Each row has a name. Each question is about the rows just above it.

Columns, left to right: D M R T B
Q_818: 7.61  -0.52  -9.12  -5.13  5.31
Q_822: -1.97  8.68  1.17  -1.48  2.02
Q_622: 5.54  -0.28  -2.80  -1.99  -3.23
Which column holds this, read top down? -5.13  -1.48 -> T
-0.52  8.68 is in which column, read top down? -> M
1.17  -2.80 is in which column, read top down? -> R
Count the entries of 5.54  -0.28  -2.80: -> 3

Columns, left to right: U F S J G H
Q_622: -0.67  0.45  0.81  0.54  -0.01  1.04
Q_742: -0.40  -0.34  0.57  -2.03  0.00  2.14
Q_25: 2.87  -2.06  -0.22  -0.32  0.02  -0.74
Q_76: 4.53  -0.30  -0.94  -1.45  0.05  0.64
Q_822: -3.12  3.36  0.50  -1.08  -0.01  3.09
Q_3: -1.74  0.13  6.96  6.20  -0.06  6.19
How many entries does 4.53  -0.30  -0.94 have? -> 3
Which column holds this, read top down? -0.74  0.64  3.09 -> H
Number of entries in 2.87: -> 1

Columns, left to right: K C W A L X Q
Q_622: 2.42  2.76  -0.78  -2.16  -1.74  0.00  -4.75
Q_257: -0.70  1.34  1.98  -2.07  -2.76  0.01  -2.30
Q_788: 2.04  1.48  1.16  4.22  1.56  -0.03  4.10
Q_742: 3.36  3.10  -2.43  -4.03  -2.55  0.01  -8.21
Q_3: -0.70  1.34  1.98  -2.07  -2.76  0.01  -3.27
1.56  -2.55 is in which column, read top down? -> L
How many entries does -0.70  1.34 have? -> 2
-0.03  0.01 is in which column, read top down? -> X
1.34  1.48  3.10  1.34 is in which column, read top down? -> C

Columns, left to right: P V Z Y N E
Q_818: -1.56  -1.93  0.82  -0.59  1.48  -0.49
Q_788: -1.56  -1.93  0.82  -0.59  0.28  2.17
Q_622: 0.12  2.04  -1.02  -1.90  -3.68  0.35
2.17  0.35 is in which column, read top down? -> E
How many entries does -1.56  -1.93  0.82 have? -> 3
1.48  0.28 is in which column, read top down? -> N

Columns, left to right: Pak gavam Tupot Zele gidem negin saten Lepe luvo Tapi
Q_860: -3.77  3.01  3.02  -0.49  2.42  -7.77  3.97  1.07  0.15  3.43
Q_822: -2.37  -1.70  7.70  -7.67  0.75  3.46  -3.54  5.12  -1.15  -2.13
Q_76: 3.15  -2.74  -1.63  -2.02  -1.29  3.08  -0.91  4.65  -2.00  1.52
Q_715: 0.58  0.61  0.84  -7.51  2.34  7.28  5.34  -8.95  1.51  -1.83
Q_25: -0.55  -1.69  6.82  -3.88  2.25  3.17  -2.66  2.59  0.50  -1.82
Q_3: 7.32  -5.87  4.16  0.99  4.26  5.02  -1.43  4.13  -8.15  0.13
Q_788: 0.48  -5.24  -1.78  1.93  -3.32  0.96  -3.71  2.17  -1.47  -0.49
Q_742: -2.26  -2.53  -7.59  8.04  -6.12  -7.20  -1.44  -1.70  3.68  2.53
Which column holds this, read top down? -1.15  -2.00  1.51  0.50  -8.15  -1.47  3.68 -> luvo
-1.78  -7.59 is in which column, read top down? -> Tupot
How many entries does 0.58  0.61  0.84  -7.51 have? -> 4
How many entries does -3.77  3.01  3.02  -0.49  2.42  -7.77  3.97  1.07  0.15 have? -> 9
Which column holds this, read top down? -2.00  1.51  0.50  -8.15  -1.47 -> luvo

Columns, left to right: gipun babil tade fole
Q_257: -0.26  -4.71  -8.81  -1.14
Q_788: -1.53  -4.03  4.57  2.77
Q_76: -0.79  -3.82  1.23  1.80
Q_818: -0.92  -3.67  0.78  1.67
Q_25: 0.88  -3.03  3.13  2.35
Q_41: -1.25  3.62  -2.53  0.70
Q_715: -1.96  -6.35  0.37  1.55
How many entries does 0.88  -3.03  3.13 have? -> 3
-1.53  -0.79  -0.92  0.88  -1.25 is in which column, read top down? -> gipun
2.77  1.80  1.67  2.35  0.70  1.55 is in which column, read top down? -> fole
Which column holds this, read top down? 0.70  1.55 -> fole
Number of entries in -1.53  -4.03  4.57: -> 3
Which column holds this, read top down? 4.57  1.23  0.78 -> tade

Columns, left to right: puga sof vuni kavod getun fami Fid
Q_76: -2.31  8.76  3.54  2.87  -6.06  -0.67  -3.87
Q_622: 0.41  2.72  3.69  4.65  -2.10  3.98  -2.39
Q_818: -2.31  8.76  3.54  2.87  -6.06  0.29  -3.87
Q_25: -2.31  8.76  3.54  2.87  -6.06  -0.46  -0.48
Number of entries in -2.31  8.76  3.54  2.87  -6.06  0.29  -3.87: -> 7
Number of entries in 0.41  2.72  3.69  4.65  -2.10  3.98  -2.39: -> 7
Number of entries in 0.41  2.72  3.69  4.65  -2.10: -> 5
Count the entries of 0.41  2.72  3.69: -> 3
Which column holds this, read top down? -2.10  -6.06  -6.06 -> getun

Columns, left to right: pip fegav luso Tozuf gof zop Vin
Q_3: 1.47  -1.23  -4.02  4.03  -1.95  7.88  -3.60
Q_41: -0.81  1.68  3.87  -2.64  -3.26  8.24  -2.95
Q_257: -0.36  1.15  1.41  -2.44  -2.43  8.14  -3.54
Q_76: 1.47  -1.23  -4.02  4.03  -1.95  7.88  -4.74
How many entries does 1.47  -1.23  -4.02  4.03 have? -> 4
Which column holds 7.88  8.24 top down? -> zop
How many entries does 1.47  -1.23  -4.02 have? -> 3
Which column holds this, read top down? -2.43  -1.95 -> gof

